In the data rows, 128 means zero.
Some points, one per row:
[ 96 173 107  97 201 119 203 175 186 123  85 115  84 148  87  74 196 185
 138 104  89]
[ 98 160  96 141 210 102 162 142 131 132 128 137  79  96  83 101 193 131
 152  86 110]
[110 139 118 102  89 153 141 146 152 111 134  99 139 185 148 117  68 147
 122 132 167]
[159 134 120 171 126 150 122  89  98 130 105 145 112 135 102 136 200  93
 133 107 109]
[138 100  62 148 108 127 142  96  82 105 100 137  97 117 141 145 114 136
  76 134 154]
[ 78 119 177 115 121 134  84 120 189 143 138  80 202 181  85 173  82 157
  87 122 120]
[ 91 164 252 130 106  80  79 100 174 101 181 103 158 179  74 117 107 151
 149 127 175]
[162 131 121 123  96 154 102 125  88 150 154 119 143 142 149 113 126 128
 146 130 140]
[160 191 115 118 144 160 192 123  39 116 121 130  45  77 109  97 194  46
 178  90 109]
[126 127 125 153 104 129 129  89  94  98 137 123  87 156 138 109 174  98
 160 117 145]
[103 132 166 184 161 109 168 119 163  81 116 151  89 132 100 120 177 138
 131 103 102]
[123  90  81 134 112 135 104 170  85 150  82 139 173 118 175 153  53 132
  48 191 147]
[105 131  84 119 184 138 143 158 159 181 110 105 143  78 130 153 152 162
  81 148 103]
[100 132 143 127  76 117 159 152 122  65 137 149 117 178 120 115  63 190
  88 143 167]
[126  91 157 106  82 148 150 165 128 116 150 142 168 135 137 127  67 179
  91 169 110]
[127 134 167 172 114 131  87 106 119 120 154 133 162 175 150 144  97 117
 150 144 132]
[ 96 128 141 118 116 135 114 114 126 118 125 118 130 125 119 105 125 117
 151 134 125]
[123 132  90 107 157 135 153 145 121 130 129 101 120  94 154 147 137 124
 150 177 103]
[115  91 123 137 150 126  76 134 110 154 131  84 136 109 115 148 122 130
 143 160 111]
[134 151 142  96 122 128 157 110 171 133 138 139 125 187 111 117 167 145
  99 100 142]
[135 131 128 140 152 110 176 133 143 116 140 181 139 138  99 143 144 156
 109 125 102]
[136 115 160 180  78  99 164  76 150  86 107 178  87 185 115 123 124 182
 107  99 156]
[165 145 120 124 164 142 101 121 105 145 138 142 143  92 140 141 132  82
 132 139  95]
[142 146 101 104  90 123 144 147 145 114 111 112 108 118 158 124 112 114
 113  99 120]
[156  35  44 175 135 117  75 141 111 166 133  84 158 165 142 173  82 188
  85 202 169]
Here are 14 more points, each followed by its number:
[104 178 157 115 107 142 190  60 161 141 112 113  71 138 100 111 155  58
 177  86 156] 0
[ 73 142 194  97 135 122  80  79 184 129 119  52 148 157 149 122 120  93
 137 119 151] 1
[102  73 160 100 111  83  60  98 164 154 129  71 149 120  83 109 110 158
 152 152 213] 2
[123 100 134  99 115 143 130 135 146 156  86  59 129 107 137 148 113 123
 123 146 163] 3
[135 127  66 167  94 115 119 110 109 134 136 130 108 121 132 131 116 159
 111 162 166] 4
[123 110  80 152 179 118 169 170 119 123 108 181  84 111  99 110 192 168
  99 160  77] 5
[119 115  95 132 103 130 144 190 109  67 118 178 115 107 149 126  99 121
 159 136  95] 6
[125  97 102 135  79 125 119 133 110  84 120 175 144 121 143 140  73 161
 118 150 116] 7
[152 134  85 157 135 108 122 152  79 126 131 104  97  96 140 121 161 121
 175 114  80] 8
[117 131 146  99 122 146 137 127 134 132 143  99 130 131 129 153 125 122
 158 107 187] 9
[ 94 129 200 115 115 146  61 114 148 141 152  96 178 152 170 121 121  81
 182 106 149] 10
[105 125 123 142 169 107 121 150 201 110 108 122 119 152 123 120 135 181
 117 147 105] 11
[127 107 134 113 136 121  68 143 128 147 138  87 175 124 172 158  24 156
 100 192 125] 12
[115 130 116 102  94 129  80 147 133 142 135 131 168 188 177 136 112 123
  83 159 177] 13
Which three of these numbered points are nearest to each point below, looking only along the 6 directions in which the first points spread most? Their numbers follow each, nearest first.
[110 166 173 141 132 123 175  91 113 112 178 181  99  99  99 128 171 112
 129  86  98] > 0 6 8
[177  54 102 146  81 132 100 118 161 134 145 105 165 189 118 171  86 202
 101 163 193] > 13 4 2
[131  81 190 105 120  96  96  62 174 173 154  72 158 178  99 136 148 110
 162 110 148] > 1 2 10
[144 182 166 139 128 164 182  88 112 123 135 165 129 137 160 169 136  53
 100 102 151] > 6 9 8
[102 115 180 116 112 141 121 134 149 139 150  98 157 185 117 134 109 151
 117 133 168] > 2 1 13
[ 93 135 155 142  98 114  69 207 123 104 129 160 170 133 158 124  60 177
 130 184 133] > 13 12 7
[103 154 110  81 131 142 208 147 177 114  87 130 114 105  97 106 161 113
 117 111  87] > 5 6 11
[139 104  60 151 130 122  84 157  77 126 143 145 184  57 207 145  42 137
  93 192 121] > 12 7 13
Now 14 new points, numbered from 0 again:
[124 111  13  90 190 143 114 194 151 163  94 104  82  89  67 114 154 183
 102 202 208] 0
[103 120 168 131 150 148  97 184 152 136 127 144 159  52 131 122  85 102
 193 135  99] 1
[154 109 114 153 153 128 116 127  79 144 120 127 125 115 164 133 117 108
 141 124 122] 2
[ 97 117 121  89 109  89  95 147 159 132 129 111 110 162 111 111 133 174
 117 136 167] 3
[148  64  69 170 184  95 102 174 106 154 109 134 142 165 139 130 115 172
  98 196 111] 4
[118 135 125 108 150 100 103 150 174 116 132 111 122 174 132  99 165 156
 159  99 135] 5
[127 133 109 133 112 144 104 117  96 104 163 154 105 186 183 106 112 171
 112 168 141] 6
[196  77  40 153 150 135 170 122  68 167 123 102 108  75 103 124 129 149
 136 174 178] 7
[131 177 158 107 148 135 172 140 133 129 167 158 114  93  95 128 162  85
 175 106  86] 8
[135  97 133 104 121 128  58 168 119 150 149 112 167  72 125 148  66 143
 181 130 169] 9
[127 128 156 104 143 133 150  49 144 177 120  67  84  91  65 132 163  50
 175  49 127] 10
[144 166 139  75 169 150 156 162 143 139 112 131 150 105 102 169  81 127
 135 134 102] 11
[120 139 187 113  93 127 161 100 152 111 131 163 162 161  79  90 185 118
 146 126 134] 12
[130 162 130 106  93 147 110  85  69 125 120 150 118 125 160 138 112  64
 109 112 150] 13
Which three of these numbered points are nearest to each point below, looking only along the 6 directions in which the first points spread most? Their numbers follow each, nearest first.
[177  92 131 103 150 139 105 151 163 189 147  70 152 119  49 121 108 194
 160 157 155] > 3 5 9
[165  70  36 178 141 137 142 131  89 138  59 152 108 106 171 151 136 103
  60 137 103] > 7 4 2
[123 153 173  88 138 140 166 117 183 145 109 123  97  76  84 130 154 143
 108  87 150] > 12 5 8
[124 135 123 125 192 125 111  53 143 173 141 105 113 135 106 126 202  87
 159  33  95] > 10 8 5
[114 130 140 111 103 133  82 101  95 116 126 146 166 115 167 123 116  59
 173  95 120] > 13 2 1
[126 176 118 130 110 143 125  78 124 122 127 157 127 140 182 149 110  84
 124 112 146] > 13 2 6
[124 135 175  83 115 123 144 104 209 139 144 127 122 160  90 100 158 137
 121  83 137] > 12 5 3
[137 139 131 153 137 144 112  95 110 157 142 104 121 141 127 150 171 109
 116 165 145] > 2 6 9
